One vector is turned by the same rotation once a step. Each row is the vector after some number of steps, and that number follows the row.
The counts run from 0 to 197.
[  3  14  21  20 -16 -39  23   1  22  32  10 -14   3  25 -23 -15  30 -37
  13  -5 -33  -7 -14   4  15  -6 -26 -34   1   4  17 -24 -22 -22  -4  24
 -20   4  11]
42
[ -5  21 -11  44  24 -31  20  17  25 -14  13   3  -9  25   2  -6  26   1
 -30 -12 -15  -4  -8 -12  -1  12 -19 -23  50   9  -2   5 -15   0  27  18
 -15 -21  -5]
80
[  0   0   3  21  10 -15  24  31  43 -17 -21  14 -22  10  36  20  15 -10
 -29  -7  -6 -17 -15 -27 -17  35  -1 -18  27  22 -18 -20 -16  22  20   9
 -21 -12  12]
108
[  8   5  15   4 -13 -35  22   5  15  51 -21  -3   5  17  -6  -6  15 -16
  12  17 -19 -20 -29   1   6  19 -16  -5 -30  29   7 -28 -28   2 -18  41
  -3  -1  13]
26
[  0   3  37  36   9 -18   9  10  21   8  28 -20  -4   3 -40   4  25  -8
 -11  26 -10 -18 -31 -35  25 -12 -14 -23  -3  24 -24 -37   0 -14   2   2
 -13  17  -6]
87
[ -6 -16   8 -20 -15 -14  22   1  49 -23  13 -15 -11   8  -8  39  21  -8
 -20  28  -2 -12 -25 -28  -1  11 -11 -13  12  14 -23 -24  17   1   5 -23
 -42   9  11]
120
[  8 -16  22  32  -8  12  26  12  28  -5  -4  -4 -19   1 -10  13  39 -12
  -1  12 -22 -32 -39 -39  -1  -4  10  -5  -2  41  -9 -31 -13  12   3   4
 -17  21   3]
103
[  2  18 -19 -10 -14 -33  17  -2  24  -7  16  -3   3   8   5  34  14  29
 -39  23   0   7  -4   2 -24   7 -18 -10   5   9  -8   9   8  -7  18   6
 -26 -15  66]
6
[  3 -12  -2  -1  -6 -10  12   8  25 -22   9   1   6  10  10  22   8  10
 -40  -1  38  25  -7 -14  -7   7 -27  -4   1  14 -36   0  16  14  17  -6
 -51 -23  41]
122
[  2  16  19 -17 -12 -49   9   0  12  28  16 -11   9   2 -29  20   7  -3
 -17  26   1  13 -16  -1   9   0 -28 -17 -35  22 -14 -27   2 -21 -18  14
  -8   2  53]
11
[ 13  22   1  24 -15 -43   4   6  11  26  19   9  21  19 -11 -15  15 -31
 -17  -4  12  22 -13  29   8 -18 -46  -5 -14   9  20  12 -15  -8 -12  28
  -5  -5  44]
40
[  6   4  -6   1   4 -32  23  -2  25  31 -31  -5  13  38  15  -8  14  17
  -2  12  -1  -8  -9   3   1  33 -29  -5  11   2  -2  -6 -15  14  19  42
 -37 -47  -4]
168
[ 12   2  11  -1 -26 -31  18  -9  -2  28  25 -10  16  11 -31   6  18   1
 -15   5  12  22 -19  -5   8 -21 -25 -10 -42  21 -14 -16   9 -18 -10  13
 -25   1  56]
12
[-12  29  -7  28  20 -43  -6  14  25 -14  30   3  -9   4 -24  16  18  11
 -46  41  -5 -17 -24  -4  14   5 -28  -9  28  23  -7   4  -4 -13  13   5
  16  11  11]
82
[ 23   2  -3  -1 -13  -3  15   9  25   5 -21   6   6   2  28  24   1  27
 -25  20  19   5 -12  -3 -23  14 -19   4 -22  27 -19   8  -4  25  20  26
 -29 -28  59]
138
[  8  19  -6  51  20 -14  11  22  28 -22  15   9   3  20  12 -12  19   1
 -32 -15   9  15   1  -9  -1   1 -26 -22  36   4 -10  18  -8   4  33  18
 -31 -24  12]
79
[ 28  -4   2  44   6  10  10  15  31   7 -21   8  11  30  19 -21  19  -3
  -1  -3  11  -9 -15   5   5  10 -32  -3  21   6   0  12 -21  34  30  34
 -33 -31 -16]
63
[  1   0 -12 -11  -3 -27  36  -9  20  24 -23  -8   7  33  15   1  22  26
  -3  10 -10 -15  -9  -6  -8  38 -16  -4  14  12 -11 -12 -11   9  20  36
 -41 -39  10]
20
[ 10  -9 -12  -3  -8 -14  32  -6  18  22 -19  -6  22  33  16  -1  19  17
  -5  -9  14  10  -4  -6 -10  22 -25  -1   0   9 -17  -5  -1  11  19  29
 -57 -47  14]
19
[  5  19  14  12  23 -22 -10  11  50   0   3 -13  10  20  -5   7   0  16
 -29  51   4 -12  -6   4  16  14 -41 -19  22  -5 -18   5  -3   8  32  15
 -25 -19  -7]
197
[ 10  12  37  25  -7 -19   4   9  40  16  17 -22   6  17 -30  -6  24 -30
   6  19 -26 -16 -15  -4  26 -13 -29 -37   1  -5   5 -23 -12 -15   9  12
 -19  18  -3]
191
[-21   8  14   6  -3 -53  14  22  27   5   9  13 -19  -7  -4  17  14 -32
 -34   6  -6  -4 -29 -22   2  15  -6 -13   5  37 -11 -31 -14  -9 -21  -1
   8  19  20]
114
[ -1  32 -11  -5  -6 -48   1   7  35  16   2   8   2  11  -8  14  12  -6
 -19  43 -20 -16 -18  33   0  12 -33  -4   7   8  26   8 -18  -7   1  23
  10   5  35]
38
[  6  22  23  48  11 -30  -2  28  32  22  -2  13  -8   4  -8 -12  15 -36
 -10  18 -19 -22 -31  -2  14   6 -20 -15   6  24  11 -13 -34   5  -8  23
  20  20  -3]
70
[  7   1 -10  17 -10 -38  21  -7   3  43 -16  15  14  29 -10 -21  25 -22
   9   2  -1  -5 -34  13  11   9 -31  15 -10  29  25   2 -32   5 -22  36
  -4 -11  -2]
173
[ -5   1 -22  45  19 -19  21   6  -8   2   4  16  -5  16   6  -9  31  23
 -33  -6   9  -6 -30 -31  -1  20  -5  14  26  49 -10   2 -18  11   9  24
  -7 -23  -8]
96
[  1 -23   7 -32 -29 -21  35 -17  31  17  -1 -24   7  26 -22  21  32 -13
  10  20  -8 -14 -25 -14  12  11 -20  -3  -7  14  -3 -30   8  -6  -8   0
 -51  -3  -5]
15
[ 18  20 -20  50   7  -9  -5   8  13   4  12  23   9  10  -2  -4  21  14
 -31  32   7 -12 -28  18  -3 -12 -33  19  13  27  19  35 -21  17  16  33
  13  -4  19]
67
[ 28  14   0  11 -19   1  10   8  35   1  -7   3  18  18  25  10   9  11
 -10  14   3   5   4  24 -16   1 -35 -10  -9  -5   6  23 -10  17  36  32
 -31 -21  57]
34
[ -8  14 -34   0 -12 -54  34 -14   1  17  13   6  11  32 -10  -2  34   2
 -18 -10  -1  16  -9  12  -4   8 -26   3  15  12  18  12  -8 -19  -2  26
 -17 -27  37]
156
[  8  31  -3   6 -12 -44  -3   6  25  18  16  11  13  10 -12   3  11 -15
 -23  35   0   6 -17  38   4 -11 -47  -1 -15   7  21  16 -19  -6  -9  25
   9   8  52]
39
